In the data rows, the value 500 means zero.
Here are some numbered points:
"399 709 348 377 596 594 565 626 407 345 527 436 598 592 466 344" 0
"462 658 452 393 730 554 280 673 470 471 609 369 553 671 545 733" 1
"540 270 607 435 543 535 630 487 565 293 428 300 759 307 403 498" 2
"589 678 506 346 470 404 281 342 407 503 369 468 409 561 434 565" 3
"221 333 502 344 648 340 466 378 743 530 550 426 713 651 444 339" 4
"485 648 383 585 470 331 443 445 497 702 498 581 390 410 323 535" 5
"336 614 475 377 691 531 471 752 375 345 527 310 724 592 655 628" 6
"490 620 628 684 526 235 674 527 279 481 283 617 459 714 357 733" 7
"556 339 364 499 457 377 626 533 655 703 559 419 407 343 249 380" 8
"779 570 601 426 367 467 489 481 621 471 659 401 528 676 444 462" 9
"652 520 412 535 375 562 408 531 722 471 401 279 409 498 623 471" 10
"538 474 677 357 728 258 723 573 493 322 283 453 654 729 579 697" 11
"462 488 538 504 470 373 597 562 344 503 432 783 535 561 497 691" 12
"477 614 468 314 634 564 372 663 472 369 541 561 453 558 661 445" 13
"441 606 332 502 357 440 644 468 533 335 477 531 440 608 464 393" 14
"557 741 569 693 407 341 786 468 281 692 243 689 251 529 403 754" 15
"557 488 412 693 438 625 502 468 502 534 527 468 251 340 592 408" 16
"494 678 348 598 470 310 439 436 502 723 464 594 377 372 276 565" 17
"676 498 370 594 589 650 657 492 628 553 494 472 510 353 362 485" 18
"383 576 552 527 375 367 588 304 600 484 451 567 535 630 642 525" 19
"652 457 443 567 501 562 408 373 628 376 432 468 535 498 560 344" 20
"626 509 403 419 411 410 473 382 312 568 415 462 318 531 434 498" 21
"544 400 311 388 602 440 587 573 348 643 531 736 428 367 352 420" 22
"494 583 506 535 533 594 502 373 375 566 527 626 598 435 497 502" 23
"457 375 697 263 283 476 507 604 764 452 712 415 611 724 549 231" 24
"715 505 492 548 344 495 580 459 514 639 636 422 245 317 451 531" 25
"557 457 664 724 407 657 313 499 565 503 653 531 314 718 812 408" 26
"341 461 321 571 489 612 410 413 479 494 533 535 571 571 438 485" 27
"450 585 523 651 510 604 357 426 529 508 626 607 346 407 672 674" 28
"662 556 521 726 570 564 488 573 711 742 523 281 278 384 453 689" 29
"399 236 569 441 438 278 376 247 722 660 590 468 692 592 434 313" 30
"490 541 426 506 483 581 397 337 443 622 388 478 440 475 471 511" 31
"652 500 357 574 543 503 587 441 525 680 596 327 451 344 390 465" 32
"589 299 601 441 249 310 439 594 596 408 401 626 692 624 403 408" 33
"526 455 457 603 315 599 591 313 403 511 487 497 457 527 526 257" 34
"538 613 641 637 411 427 397 369 527 381 467 478 319 390 381 581" 35
"273 551 569 377 691 373 376 689 407 408 495 310 566 655 686 534" 36
"616 465 383 562 457 413 393 487 451 551 477 527 400 426 316 420" 37
"431 520 412 314 722 436 628 657 312 313 495 373 535 624 403 660" 38
"613 365 489 400 623 457 628 525 365 399 541 323 698 488 332 574" 39
"580 562 370 376 398 526 448 428 496 504 305 654 440 424 432 415" 40
"589 614 695 472 344 404 345 562 502 408 590 468 314 655 497 313" 41
"494 394 475 346 186 499 376 342 691 503 527 436 409 561 466 376" 42
"590 487 493 501 531 526 508 485 602 517 650 309 692 561 276 326" 43
"368 557 414 363 579 572 624 671 540 379 471 413 543 637 665 590" 44
"574 551 447 357 635 707 492 673 519 312 359 378 484 546 738 439" 45
"368 394 475 630 501 531 376 436 439 439 432 626 535 435 403 660" 46
"542 463 513 359 634 547 607 465 618 335 475 485 548 516 545 344" 47
"526 457 348 441 249 499 408 436 628 376 495 436 598 498 308 376" 48
"273 614 475 472 785 436 345 594 281 439 464 436 440 592 560 691" 49
"524 484 712 512 533 241 695 425 382 521 261 631 535 664 617 724" 50
"399 583 348 314 565 184 786 373 249 723 180 815 346 655 560 723" 51
"557 425 601 598 281 404 565 405 722 376 495 626 314 655 434 344" 52
"422 471 430 573 450 558 431 405 543 523 414 415 420 523 420 479" 53
"462 394 601 472 565 625 471 689 565 534 779 405 346 687 655 502" 54
"368 394 664 472 375 594 218 499 722 692 369 468 346 498 749 565" 55
"381 528 376 703 371 526 588 392 456 425 500 551 509 604 440 481" 56
"494 551 632 314 722 310 755 783 312 534 306 594 661 718 718 817" 57
"278 474 407 338 646 298 469 627 621 396 590 436 662 630 625 370" 58
"494 488 506 535 533 657 408 373 470 439 401 594 409 561 371 597" 59
"589 551 443 409 659 310 471 657 502 786 622 247 346 214 371 408" 60
"494 478 370 631 403 602 393 550 451 444 559 617 386 579 489 531" 61
"368 520 254 567 533 499 502 499 533 692 590 562 409 340 308 439" 62
"494 173 632 188 501 310 565 562 596 471 559 436 629 466 434 313" 63
"402 602 416 466 560 631 462 406 403 606 673 498 459 621 526 435" 64
"210 551 664 283 596 373 408 720 659 313 559 499 724 687 655 439" 65
"462 551 443 756 249 594 281 468 439 313 401 436 472 372 560 408" 66
"620 520 348 630 470 531 565 499 565 597 464 468 440 435 592 408" 67
"494 425 475 441 407 499 439 310 375 566 716 373 440 466 339 439" 68
"526 551 443 598 407 531 439 310 596 471 559 405 535 592 371 344" 69
"589 488 727 598 533 657 565 657 565 503 559 468 472 466 592 534" 70
"273 583 412 377 596 467 565 752 628 345 590 436 598 624 497 408" 71
"399 520 285 535 438 531 471 436 533 471 495 499 566 655 497 439" 72
"312 582 263 300 559 308 502 452 410 775 580 600 460 297 290 439" 73
"652 457 727 630 344 467 408 499 375 660 590 499 314 498 718 754" 74
"524 540 498 539 529 559 524 386 405 574 540 591 568 413 489 464" 75
"531 356 711 499 520 667 523 686 642 429 741 422 545 703 715 475" 76
"448 402 384 502 392 512 370 302 560 457 536 441 490 533 417 502" 77
"490 356 569 340 338 413 601 296 730 521 569 585 513 579 615 328" 78
"620 362 443 724 218 594 502 373 533 503 527 689 566 529 371 344" 79
"715 551 632 598 565 531 723 310 344 503 401 405 409 435 497 691" 80
"503 597 370 485 384 595 416 419 433 525 332 472 520 525 438 439" 81
"368 614 569 724 565 625 345 689 470 503 559 436 598 308 434 597" 82
"652 614 790 504 407 499 408 310 659 376 464 405 598 498 592 408" 83
"431 583 601 661 533 594 534 342 439 439 653 531 440 655 434 471" 84
"318 486 257 355 596 376 574 359 361 762 409 665 651 235 298 555" 85
"504 556 508 638 334 694 267 356 421 421 514 567 507 410 566 489" 86
"543 477 473 329 302 501 429 449 590 405 422 591 487 470 602 454" 87
"526 583 475 441 438 594 723 499 375 534 464 436 409 372 466 408" 88
"554 614 439 475 380 543 418 487 602 458 481 449 413 548 558 370" 89
"665 494 429 548 392 541 420 527 709 497 418 292 400 481 602 475" 90
"368 425 412 693 659 594 313 594 533 692 527 531 535 403 497 660" 91
"210 331 632 251 596 278 439 594 691 534 779 468 629 781 623 250" 92
"652 741 569 535 312 657 408 436 439 503 495 436 692 561 466 408" 93
"699 440 493 527 397 539 517 441 493 513 405 336 323 288 421 357" 94
"547 587 519 584 275 598 385 468 441 525 613 610 513 466 455 494" 95
"576 593 424 571 357 644 334 337 539 425 504 495 400 588 480 422" 96
"589 488 632 535 407 499 565 310 754 629 495 310 566 340 308 408" 97
"457 648 549 667 388 526 498 412 559 480 502 522 373 588 559 478" 98
"462 614 506 630 501 625 345 405 533 534 622 594 346 403 655 691" 99
"364 586 697 466 711 325 593 743 252 376 428 629 615 607 717 752" 100
"434 470 454 561 279 480 494 395 542 517 382 564 364 638 476 460" 101
"549 455 345 623 450 512 502 433 577 477 708 505 335 454 355 379" 102
"364 543 589 581 747 585 389 692 470 484 623 531 478 512 675 634" 103
"467 543 473 619 536 518 512 521 552 481 435 528 611 528 422 488" 104
"399 551 538 567 375 310 628 310 439 629 369 626 566 529 529 597" 105
"458 637 301 367 394 489 402 464 437 534 395 649 512 458 437 529" 106
"494 625 641 667 560 188 700 510 262 507 262 630 480 710 374 754" 107
"494 646 569 346 722 625 345 752 375 376 369 436 503 466 623 628" 108
"368 425 443 314 754 531 565 594 407 376 495 594 724 624 497 597" 109
"491 453 366 441 313 525 399 483 602 372 508 441 594 493 359 419" 110
"468 498 460 388 506 489 462 357 606 326 491 585 516 624 359 502" 111
"620 425 475 535 470 341 250 436 691 345 559 594 535 624 371 597" 112
"336 709 348 346 754 278 628 594 249 313 275 626 629 655 623 660" 113
"715 476 475 535 348 512 558 459 493 639 619 418 236 330 451 552" 114
"474 616 700 416 804 588 370 634 605 454 622 399 595 561 749 750" 115
"682 455 654 610 697 687 529 650 621 409 613 571 381 518 677 684" 116
"659 614 521 624 477 490 554 471 449 330 332 464 536 366 325 524" 117
"440 396 485 554 348 434 435 273 598 480 633 495 721 447 325 385" 118
"620 614 380 504 533 247 660 468 249 786 306 720 440 466 403 660" 119
"557 205 569 409 501 625 597 499 533 408 464 279 598 403 529 691" 120
"715 488 538 661 438 499 818 405 439 503 432 373 409 435 497 628" 121
"554 551 661 648 470 485 616 478 374 527 409 646 398 680 503 542" 122
"620 583 569 535 659 436 597 468 344 566 338 373 409 529 592 660" 123
"526 331 348 283 596 499 628 594 407 534 495 468 692 466 276 408" 124
"531 669 384 631 456 602 471 491 543 543 525 550 581 519 424 575" 125
"452 532 430 565 453 560 327 350 457 656 541 633 371 412 411 502" 126
"431 488 506 377 407 499 565 373 502 692 622 531 598 718 497 534" 127
"683 362 664 409 438 531 502 405 628 471 432 468 598 466 560 471" 128
"589 520 380 504 501 341 345 594 312 786 495 657 409 340 371 471" 129
"494 614 506 724 470 467 376 499 470 471 432 594 440 592 497 502" 130
"438 497 407 443 415 449 425 478 600 553 600 453 535 420 476 569" 131
"341 338 412 653 447 449 630 382 479 557 554 545 564 577 394 393" 132
"550 602 508 560 516 528 422 359 449 438 520 678 520 572 575 626" 133
"557 551 695 535 375 404 597 499 502 503 369 468 503 592 592 565" 134
"460 589 407 478 441 526 567 426 565 422 487 564 594 565 424 601" 135
"494 425 348 693 344 531 471 468 628 566 527 373 377 277 403 376" 136
"557 497 429 650 468 638 494 506 480 500 493 494 281 378 613 450" 137
"473 494 619 425 629 703 621 676 537 366 437 336 503 502 392 416" 138
"590 434 766 409 679 409 489 663 433 375 404 382 480 376 579 483" 139
"616 465 655 666 426 558 454 380 592 461 523 571 599 608 577 542" 140
"653 577 625 548 430 485 512 405 657 438 586 531 692 344 434 519" 141
"368 551 254 535 407 373 439 468 565 597 495 657 566 277 308 471" 142
"402 516 314 580 516 508 528 491 525 675 560 554 404 336 325 469" 143
"368 709 317 251 691 531 471 531 596 282 432 373 629 592 308 565" 144
"603 612 414 561 474 403 672 369 375 613 359 617 530 546 448 626" 145
"475 642 267 367 403 502 380 459 424 525 378 636 516 500 390 525" 146
"554 589 653 423 536 312 729 525 256 577 336 673 575 701 674 707" 147
"668 715 617 684 593 449 676 541 519 584 599 485 358 343 357 605" 148
"462 741 506 535 375 531 376 373 470 597 527 594 440 529 245 565" 149
"368 551 380 630 501 720 376 373 533 660 495 499 535 561 434 439" 150
"503 610 374 493 388 608 433 466 407 525 323 481 503 546 468 473" 151
"462 425 664 346 565 341 565 531 596 597 685 468 598 718 466 187" 152
"461 358 697 245 301 463 519 608 726 435 695 419 615 711 549 265" 153
"593 321 584 453 279 344 443 590 571 421 414 604 650 611 420 429" 154
"620 551 538 441 565 562 628 499 565 376 464 436 472 624 718 439" 155
"658 316 427 438 523 618 519 561 582 422 504 401 738 401 378 472" 156
"508 457 456 607 611 559 519 369 451 513 405 567 348 470 451 643" 157
"538 639 456 594 565 478 582 428 507 557 424 528 354 353 338 425" 158
"494 425 475 661 470 594 597 405 375 376 464 499 440 561 529 565" 159
"574 625 678 423 616 367 590 568 523 540 485 627 489 634 585 676" 160
"462 205 664 283 438 467 628 626 817 439 748 279 819 561 466 250" 161
"540 455 341 405 653 453 535 598 378 635 540 728 411 397 395 455" 162
"494 614 412 504 407 531 597 405 565 439 495 594 598 561 403 597" 163
"399 425 348 535 407 310 691 310 691 376 590 531 440 718 308 281" 164
"368 520 285 472 533 436 471 373 344 692 559 720 598 435 245 502" 165
"589 583 475 314 722 467 502 626 628 376 559 342 661 340 560 408" 166
"526 331 538 661 470 562 345 436 628 219 622 562 629 529 560 250" 167
"494 205 443 377 659 625 502 562 439 534 432 373 755 435 339 471" 168
"534 660 422 573 552 516 570 436 542 561 454 562 371 340 321 412" 169
"329 467 509 607 430 572 534 591 664 601 454 474 446 413 550 617" 170
"412 412 487 505 449 622 433 442 431 561 427 376 317 510 487 390" 171
"567 484 619 522 458 478 582 357 685 590 487 353 579 387 355 437" 172
"557 555 500 392 445 577 496 567 525 513 584 482 514 542 642 494" 173
"431 457 348 535 817 499 691 657 375 313 495 247 566 308 434 502" 174
"376 650 506 584 430 503 448 455 588 607 437 585 432 429 392 548" 175
"462 236 475 441 596 594 534 626 565 597 559 405 661 277 434 660" 176
"414 373 492 466 512 617 577 531 441 320 477 334 744 384 455 538" 177
"652 646 506 314 722 373 597 689 439 408 432 373 598 529 623 597" 178
"326 603 489 625 414 589 431 491 439 438 590 550 444 516 606 588" 179
"494 551 317 441 438 404 755 310 470 629 559 594 377 308 308 565" 180
"526 488 601 472 438 562 408 499 344 566 495 594 440 592 560 471" 181
"589 331 601 409 344 562 755 468 691 345 685 468 409 718 529 439" 182
"553 625 437 425 684 422 504 707 582 379 432 349 486 399 569 496" 183
"366 520 624 458 688 572 345 705 321 392 487 481 721 491 608 544" 184
"567 610 420 562 357 640 326 346 548 412 483 495 439 571 489 443" 185
"557 520 475 598 470 499 755 373 407 597 275 562 566 529 560 723" 186
"721 660 634 451 663 556 634 584 638 227 447 319 499 475 590 494" 187
"610 486 605 654 348 548 375 634 599 576 491 604 417 360 661 550" 188
"399 331 443 661 470 499 408 436 312 471 432 531 503 372 466 502" 189
"411 442 473 344 711 522 561 568 445 381 508 585 720 585 489 584" 190
"589 562 505 353 679 485 485 621 619 385 567 367 631 344 560 425" 191
"425 287 552 432 434 321 393 256 688 630 586 459 671 579 430 317" 192
"513 493 374 470 348 317 538 300 751 557 676 527 559 565 493 276" 193
"364 544 330 689 466 518 415 264 334 511 450 590 543 651 403 403" 194
"589 614 538 283 501 184 597 436 218 723 180 783 377 498 718 534" 195
"683 268 727 504 407 499 565 468 502 566 622 373 346 277 623 408" 196
"441 549 355 583 461 360 408 388 546 664 693 241 449 315 403 472" 197
"494 646 632 693 565 184 691 531 249 503 275 626 472 718 339 754" 198
"351 585 407 475 556 644 458 441 428 606 699 455 480 613 517 452" 199
"462 268 443 346 533 751 471 689 533 471 527 436 787 277 371 597" 200
"440 560 473 386 672 416 584 779 393 439 464 304 589 387 531 587" 201
"653 551 617 501 468 476 521 439 661 421 560 535 675 340 443 498" 202
"533 243 447 399 642 587 532 554 451 555 454 360 691 413 361 466" 203
"379 511 418 373 380 367 270 342 313 703 454 636 581 435 549 409" 204
"295 616 343 357 738 535 607 650 411 435 483 499 568 420 361 574" 205
"527 417 596 564 285 404 574 426 705 398 525 621 344 647 455 340" 206
"586 470 684 703 388 577 582 554 616 402 518 462 350 326 493 383" 207
"589 656 506 464 354 601 475 482 464 475 586 608 506 597 474 512" 208
"462 614 569 724 438 467 376 531 533 376 559 626 440 466 434 597" 209
"431 583 348 756 407 562 502 373 470 660 401 594 472 498 592 565" 210
"471 580 414 562 449 539 527 455 428 647 447 498 499 412 484 502" 211
"683 583 601 693 375 562 471 468 565 503 590 657 409 340 434 281" 212
"778 520 569 441 344 467 660 405 659 439 495 342 314 340 529 408" 213
"557 457 538 567 375 467 628 405 628 345 527 468 346 592 560 408" 214
"425 532 391 323 565 256 782 420 301 676 223 755 388 625 543 676" 215
"683 678 380 472 438 373 565 436 533 471 590 468 409 403 339 471" 216
"693 435 774 554 524 409 373 722 606 452 745 468 565 663 721 499" 217
"462 457 664 409 722 625 471 720 439 439 464 436 661 718 592 660" 218
"475 564 313 313 642 531 439 640 483 507 386 554 545 366 497 441" 219
"431 614 412 314 691 436 565 468 502 313 338 310 598 624 497 471" 220
"620 448 783 379 516 294 707 326 447 452 250 634 444 621 541 666" 221
"517 676 457 453 470 330 489 333 370 653 414 588 474 542 434 544" 222
"557 646 695 441 659 341 628 594 502 566 464 657 472 655 623 723" 223
"441 619 657 524 536 488 597 720 650 564 616 402 556 628 745 513" 224
"398 678 506 717 430 493 525 390 575 444 645 598 526 429 493 561" 225
"505 385 332 483 535 430 380 535 450 715 676 583 400 409 279 595" 226
"597 619 477 390 403 577 528 344 509 444 550 401 530 515 403 332" 227
"746 457 506 535 375 531 534 436 502 534 401 310 314 245 434 344" 228
"345 627 420 659 420 629 303 396 443 389 582 518 436 458 348 547" 229
"421 442 565 550 378 564 276 365 473 525 531 619 453 506 631 471" 230
"593 217 361 717 369 726 295 426 393 599 454 300 565 462 461 502" 231
"557 173 569 441 501 625 439 562 533 503 464 499 755 403 529 502" 232
"526 741 632 535 438 436 439 247 596 376 685 436 566 372 276 408" 233
"620 520 790 441 596 184 818 279 186 755 180 815 314 655 497 786" 234
"359 619 261 357 457 403 357 499 302 680 454 726 522 366 514 324" 235
"557 583 285 504 470 247 187 468 281 818 464 499 346 214 276 408" 236
"422 438 341 703 407 548 544 604 493 389 553 487 525 620 409 511" 237
"368 520 380 724 375 531 597 405 439 408 495 594 535 655 466 502" 238
"490 487 529 319 514 558 494 366 585 332 619 388 634 542 464 471" 239
"368 551 285 346 785 467 565 657 312 439 559 531 755 435 434 408" 240
"574 326 707 499 529 684 557 694 646 412 741 405 592 699 694 475" 241
"526 678 758 598 691 247 818 436 186 629 212 783 535 561 718 817" 242
"462 457 538 598 281 594 502 373 565 439 495 657 566 624 718 439" 243
"526 331 317 504 470 373 660 562 659 755 559 436 377 308 245 376" 244
"494 520 632 441 375 531 471 310 628 534 495 499 472 561 623 471" 245
"464 207 594 197 540 335 561 575 571 445 541 432 616 466 468 356" 246
"462 614 317 472 722 562 439 689 439 219 495 499 724 529 560 502" 247
"526 331 506 661 407 531 408 405 596 471 559 657 282 561 529 471" 248
"395 537 496 552 434 602 443 531 351 624 513 508 526 548 424 547" 249
"440 220 647 389 533 559 593 545 480 511 493 462 707 548 742 370" 250
New points follow, each followed by the number of its nearest point above.
"379 507 615 436 727 564 383 756 338 375 513 434 726 491 625 535" 184
"399 425 569 567 344 594 250 373 439 534 527 657 440 498 686 471" 230
"431 646 569 535 281 657 408 531 502 345 527 499 472 561 655 218" 89
"412 451 556 537 374 581 271 425 447 500 518 636 449 528 691 462" 230
"421 524 561 218 667 254 538 487 714 339 672 390 704 607 524 334" 58
"762 566 558 413 384 476 489 472 642 501 676 413 562 654 444 458" 9
"557 646 412 377 722 404 534 720 565 345 432 310 503 403 560 471" 183
"526 457 664 314 754 215 723 594 502 313 275 436 692 750 592 723" 11
"554 501 562 518 351 446 399 537 388 514 508 416 312 386 312 395" 37
"683 551 538 756 596 594 471 594 754 755 527 247 282 372 466 723" 29
"563 669 489 442 418 665 458 508 439 437 564 600 484 592 496 525" 208
"444 593 441 374 648 453 535 489 497 305 359 336 585 620 510 483" 220
"498 569 660 611 325 572 458 646 556 567 487 554 387 485 675 628" 188
"589 614 538 598 533 562 439 342 470 408 559 657 503 624 592 660" 133
"273 488 475 598 438 594 534 626 659 597 432 499 472 435 529 660" 170
"457 570 370 730 407 558 502 378 474 617 427 581 493 489 562 561" 210
"336 488 443 598 628 436 691 626 344 692 464 531 377 308 339 660" 143
"362 465 320 376 596 554 575 577 502 528 487 535 746 262 530 494" 219
"336 520 380 377 375 341 218 342 249 755 432 657 598 435 592 439" 204
"371 692 348 346 707 312 603 573 279 343 275 634 604 621 593 621" 113
"345 448 330 567 484 604 397 413 479 498 546 527 532 567 451 485" 27
"481 473 602 436 388 518 484 319 606 551 504 469 514 565 593 454" 245
"507 434 475 428 441 512 465 336 405 531 678 386 453 475 374 426" 68
"652 551 412 630 533 562 471 373 628 629 527 626 472 624 371 502" 125
"462 709 443 346 785 562 250 720 470 471 622 373 566 718 592 754" 1
"362 461 330 537 527 608 385 452 461 481 541 518 571 588 451 485" 27
"490 524 628 470 384 556 484 353 611 534 517 499 459 565 628 479" 245
"573 487 705 690 431 577 552 575 634 376 510 436 397 321 497 362" 207
"418 434 294 686 428 526 565 587 527 398 514 534 490 628 354 498" 237
"601 602 661 485 340 426 387 541 523 438 573 464 327 595 480 343" 41
"526 394 569 472 407 594 534 752 502 629 685 373 440 655 434 313" 54
"652 551 412 441 407 436 439 373 312 534 432 436 314 561 434 502" 21
"336 520 632 441 722 594 345 752 312 345 495 468 755 529 655 565" 184
"273 394 727 314 281 215 502 310 754 439 685 626 535 624 592 408" 78
"715 614 538 693 438 499 597 436 470 313 306 468 566 340 308 502" 117
"305 551 475 251 785 373 534 531 565 439 495 436 755 592 655 344" 58
"572 592 370 376 420 526 435 432 487 525 292 667 444 429 411 393" 40
"600 418 482 524 489 524 403 369 649 406 479 459 560 519 560 357" 20
"599 465 489 557 497 531 525 455 602 538 668 304 671 544 306 339" 43
"578 230 573 409 489 625 584 504 542 429 464 279 606 416 533 666" 120
"368 642 671 428 749 308 580 739 243 364 462 650 594 620 725 739" 100
"418 369 487 453 512 587 624 497 433 307 464 317 753 410 464 534" 177
"503 453 503 327 519 545 511 349 589 388 636 456 595 508 421 462" 239
"444 505 487 275 342 272 343 367 324 742 408 640 558 414 375 462" 204
"620 425 821 409 722 404 502 689 407 345 369 373 472 372 592 471" 139
"538 430 500 607 302 617 552 287 433 494 500 535 466 574 560 261" 34
"543 418 617 327 741 237 714 590 540 365 309 411 697 677 545 689" 11
"391 342 430 355 628 577 634 603 407 307 447 395 616 367 434 529" 177
"508 706 598 548 426 462 426 268 592 415 650 441 536 380 298 433" 233
"689 706 621 659 589 415 697 524 540 593 603 476 380 343 361 550" 148
"462 470 655 439 679 642 475 682 447 448 485 441 644 706 596 656" 218
"517 564 529 621 325 690 276 378 447 412 523 571 503 401 592 494" 86
"372 569 585 594 747 589 380 696 461 488 645 527 503 512 667 647" 103
"603 547 499 428 547 524 624 499 526 428 460 475 459 572 645 426" 155
"526 583 506 567 249 594 376 468 407 534 622 657 535 466 434 502" 95
"435 177 634 350 516 594 605 571 484 507 523 419 728 552 730 366" 250
"600 539 684 664 496 519 439 548 605 399 481 382 338 546 382 563" 35
"431 331 475 441 533 625 628 531 407 282 464 279 787 372 434 534" 177
"526 551 538 630 312 720 250 373 439 408 527 562 503 372 592 502" 86
"643 560 396 604 556 469 591 445 490 710 579 366 430 391 441 482" 32
"635 595 532 357 701 399 571 680 468 421 467 407 555 551 636 605" 178
"399 457 412 535 249 467 502 373 533 534 369 594 377 655 497 439" 101
"342 381 642 451 418 555 253 482 731 670 395 459 401 519 711 531" 55
"441 306 456 384 516 721 484 642 533 475 540 458 744 303 397 575" 200
"391 484 399 430 420 462 403 487 579 557 613 449 539 429 489 557" 131
"557 678 538 283 596 215 628 499 218 755 212 783 503 498 623 691" 195
"652 488 348 630 501 531 408 594 470 439 495 562 472 655 560 408" 61
"477 415 466 350 259 512 380 376 652 481 531 428 447 569 466 397" 42
"809 583 601 409 375 467 502 468 659 471 685 405 566 718 466 471" 9
"494 457 348 661 407 594 376 562 439 439 559 626 377 592 497 565" 61
"473 547 410 361 616 467 524 608 479 425 474 649 539 435 547 452" 219
"438 470 429 544 266 489 464 386 533 534 404 594 360 634 484 443" 101
"462 394 285 441 565 404 376 531 407 723 685 626 409 435 245 565" 226
"368 646 506 567 438 499 439 468 596 629 432 594 440 403 371 565" 175
"418 447 298 673 445 513 548 608 497 372 544 482 507 628 367 485" 237
"381 587 368 676 474 531 406 311 368 507 467 560 535 651 450 416" 194
"305 551 348 377 438 373 439 373 281 723 401 752 472 214 434 313" 235
"566 574 354 474 474 255 247 468 345 762 490 487 388 278 323 390" 236
"452 344 466 466 516 604 611 501 411 329 472 347 744 389 426 517" 177
"526 614 601 724 375 562 408 657 596 471 495 531 377 498 686 660" 188
"616 596 561 510 634 427 584 446 344 570 342 407 409 533 587 647" 123
"458 556 347 296 668 535 435 648 479 473 386 550 571 383 476 466" 219
"576 511 571 642 395 526 366 634 552 576 491 570 443 326 661 567" 188
"440 470 538 554 413 526 422 583 755 538 583 527 377 328 520 624" 170
"368 646 727 441 754 278 597 752 218 376 432 689 598 624 781 786" 100
"494 331 475 346 722 657 565 720 502 250 401 436 535 466 655 471" 45
"498 476 506 544 512 661 395 378 474 435 431 581 391 556 392 601" 59
"511 482 400 657 415 598 380 571 456 444 550 600 386 601 519 565" 61
"652 425 443 661 438 467 502 468 407 566 401 689 346 340 276 344" 37
"305 520 222 346 596 341 565 342 344 818 401 720 629 214 276 534" 85
"383 688 391 376 741 295 641 543 258 330 288 626 634 651 623 664" 113
"471 474 634 435 679 625 454 682 434 439 477 453 631 714 596 621" 218
"573 491 476 531 531 526 529 481 606 500 672 283 688 565 298 334" 43
"368 678 506 756 438 467 534 373 596 439 653 594 535 403 497 565" 225
"620 457 821 314 533 247 755 279 439 439 212 626 440 655 529 691" 221
"494 239 565 423 583 480 557 692 573 699 735 514 520 720 461 334" 152
"526 457 634 353 737 267 693 564 493 343 292 453 641 711 570 714" 11
"517 669 585 663 398 436 419 386 506 368 437 504 277 437 407 594" 35
"437 375 390 518 481 581 449 452 583 507 501 446 421 370 443 483" 53
"427 505 483 258 325 290 322 384 302 729 382 653 566 401 414 505" 204
"471 679 439 355 743 562 293 673 479 475 609 369 541 697 583 712" 1
"394 517 297 514 420 377 435 446 582 601 530 640 571 303 321 458" 142
"526 741 475 441 470 278 502 342 344 692 401 562 440 529 434 565" 222
"526 583 601 693 533 404 660 531 407 503 622 468 566 308 497 628" 148
"368 530 406 621 497 664 419 386 495 643 470 529 522 556 451 482" 150
"715 520 348 598 628 688 691 531 628 566 464 468 472 340 371 502" 18
"372 556 380 587 489 660 359 395 503 673 474 542 513 531 443 418" 150
"379 465 325 575 493 604 368 388 487 511 563 501 553 567 438 502" 27
"521 610 687 539 451 399 643 613 537 452 369 512 541 706 533 620" 134
"477 478 357 674 394 585 350 528 443 461 554 643 416 567 497 561" 61
"477 619 489 336 621 581 363 659 484 369 554 552 453 562 644 471" 13
"652 551 348 630 565 499 565 436 533 723 622 310 409 340 403 439" 32
"408 528 307 539 443 513 492 445 520 480 483 504 523 634 484 448" 72
"494 614 506 314 659 594 376 689 502 313 559 531 440 592 686 471" 13
"620 457 348 567 470 404 376 499 439 534 464 531 409 435 308 408" 37
"462 614 380 567 470 531 565 468 407 660 464 468 503 403 497 502" 211
"494 520 380 630 344 467 408 373 565 597 369 405 440 561 371 502" 53
"557 457 317 630 375 625 534 531 533 439 464 657 314 466 403 502" 61
"679 392 647 409 447 505 515 400 598 467 415 468 602 479 547 479" 128
"446 365 687 621 329 675 297 418 460 551 454 474 419 623 613 367" 230
"431 394 380 472 375 499 345 310 565 439 527 436 503 529 434 502" 77
"557 425 285 661 407 499 502 373 565 503 716 531 314 403 308 344" 102
"295 381 569 338 592 522 676 663 682 375 745 396 608 654 512 410" 71
"543 543 555 604 329 660 318 390 451 416 510 562 486 423 583 519" 86
"295 583 416 399 579 476 535 696 606 388 586 471 564 594 484 420" 71
"557 678 380 661 438 594 471 499 565 534 495 562 598 498 403 597" 125
"589 551 695 661 470 467 628 499 344 566 401 689 377 718 529 534" 122
"521 331 476 627 445 543 442 448 566 462 559 619 321 527 533 462" 248
"494 520 632 377 659 720 660 689 533 345 432 310 503 498 371 408" 138
"399 331 695 630 312 688 250 405 439 534 432 499 440 687 592 376" 230
"691 631 655 476 642 513 626 541 638 279 481 366 503 483 543 481" 187
"431 488 475 220 312 247 313 342 281 755 369 657 566 372 371 471" 204
"715 741 664 693 628 436 723 562 502 597 590 468 346 308 339 597" 148
"699 665 660 442 668 531 604 584 616 236 455 327 516 492 582 519" 187
"526 425 475 598 281 625 565 279 407 503 495 531 440 561 560 218" 34
"526 614 695 535 438 373 660 626 533 439 369 499 566 718 529 628" 134
"441 576 665 550 484 518 597 669 714 538 680 385 539 628 719 441" 224
"569 503 366 608 513 543 548 529 543 554 451 459 474 443 605 429" 67
